In the data rows, the value 128 means zero.
Here are some points, each followed by its number:
142 147 108 146 151 104 160 183 110 71 127 166 0
116 146 101 161 103 86 124 139 138 131 131 137 1
128 117 127 90 78 200 93 193 126 92 111 104 2
66 66 125 145 94 187 174 69 182 214 198 128 3
181 98 120 151 157 126 165 158 131 107 105 226 4
190 255 60 41 81 105 76 130 121 70 100 64 5
142 169 104 93 172 63 138 119 184 49 136 147 6
146 127 88 128 3 196 114 155 149 154 111 137 7
132 175 100 151 128 95 148 164 156 133 133 127 8
157 225 139 158 138 90 82 154 0 160 69 115 9
90 93 155 185 129 95 130 163 111 90 115 89 10
140 138 113 79 154 124 166 43 200 113 128 126 11
130 57 134 112 176 144 177 108 162 98 143 230 12
148 196 112 87 69 162 86 161 97 64 90 95 13
138 121 122 88 151 123 117 148 93 70 111 140 14
122 55 189 53 177 120 184 46 223 148 167 133 15
152 79 183 128 160 177 77 140 47 168 84 150 16
120 122 69 105 66 185 143 74 221 151 161 100 17
118 88 128 89 117 157 105 26 150 144 112 132 18
165 131 110 112 122 153 130 151 139 76 99 156 19
101 134 115 142 102 159 179 80 176 105 195 113 20
95 99 146 86 165 99 152 63 219 160 149 67 21
123 88 184 48 190 114 82 132 150 100 94 92 22
73 27 188 172 166 115 127 99 111 194 144 128 23
175 162 125 91 101 123 115 102 176 119 101 98 24
84 48 164 162 126 126 182 81 118 190 174 123 25
139 57 123 163 120 195 142 119 118 117 151 198 26
Which point above is nearest to each new point? Its number follows each.
126 143 136 144 128 166 108 225 110 111 95 101 2
92 86 171 178 147 77 127 163 107 99 126 88 10
143 181 100 150 128 86 142 172 160 142 139 120 8
162 206 111 138 109 145 79 167 80 113 151 101 13
146 136 141 157 81 151 97 136 87 131 134 128 1
108 173 123 99 74 124 81 149 110 120 117 71 13
131 64 152 123 135 194 87 118 132 156 56 147 16
127 135 133 188 150 126 147 201 64 133 124 166 0
124 168 157 114 201 112 118 121 69 106 108 109 14
148 134 120 97 205 127 177 27 186 117 135 192 11
122 150 108 141 92 170 99 167 139 141 119 64 2
154 161 103 93 175 44 149 116 206 114 147 113 6
75 34 178 180 170 110 122 89 106 177 135 124 23
157 161 148 163 195 49 174 196 59 115 197 189 0
115 92 132 116 179 67 159 67 178 151 164 90 21
180 97 126 148 164 130 155 146 150 106 99 229 4
128 80 180 25 112 228 28 14 83 200 55 113 18
165 144 148 90 183 121 116 150 76 75 105 136 14
142 143 100 125 137 117 155 57 148 139 147 132 11
139 124 178 142 153 115 96 138 50 142 97 119 16
111 73 132 99 102 152 115 22 151 140 123 136 18
160 127 206 87 140 166 70 198 30 122 98 154 16
68 28 145 138 112 117 138 172 172 126 119 93 10
158 151 152 86 128 147 124 39 86 145 138 182 18
119 82 140 125 173 93 161 148 159 103 145 174 12
147 191 115 96 75 151 79 160 101 59 100 90 13
136 192 36 128 64 170 179 33 225 165 205 113 17
162 212 146 159 143 96 77 173 0 159 68 115 9
93 141 146 95 105 116 133 106 102 134 145 87 1
99 72 123 88 110 163 120 20 143 140 118 130 18
136 192 40 128 61 176 182 25 242 164 203 109 17
110 167 109 90 74 124 92 151 118 118 118 67 13
118 53 172 82 132 151 85 169 77 131 46 159 16
144 158 152 89 122 145 76 106 120 159 79 89 24
135 104 74 97 128 94 178 40 216 156 159 167 11
140 170 159 86 120 137 76 105 114 160 90 94 24
110 107 126 106 68 191 85 199 123 83 99 104 2
71 137 70 102 83 85 213 67 210 102 180 124 20
159 131 133 98 101 174 97 165 120 95 65 168 19
133 108 73 92 115 107 181 40 217 155 156 166 11
153 156 154 88 124 141 117 36 86 149 129 163 18
98 40 169 146 122 169 100 190 67 122 27 151 16
171 148 157 141 95 126 78 130 44 165 49 63 9
136 55 174 78 128 145 98 162 82 129 48 162 16
109 73 126 107 165 140 170 67 158 143 151 192 12
133 91 142 95 105 178 111 89 119 151 80 189 18
152 153 109 97 170 48 151 121 205 111 143 103 6
142 136 97 71 139 129 163 39 204 113 133 126 11
62 35 140 124 106 112 135 167 154 120 114 97 10
144 149 101 83 128 114 162 101 203 104 158 128 11
